data = 73 35 6 18 -25 66 -52 -17
The second entry from the right?
A: -52
The third entry from the right?
A: 66
The third entry from the left?
A: 6

grid = 186.111,34.135,174.109,142.651,30.537,211.986,26.681,60.259,-17.267,-180.391,-7.333,97.513,-47.345,-40.682
What is the entry just left of the smallest entry?
Answer: -17.267
The entry just right of 186.111 is 34.135
The entry just right of the largest entry -> 26.681
The entry just left of 211.986 -> 30.537
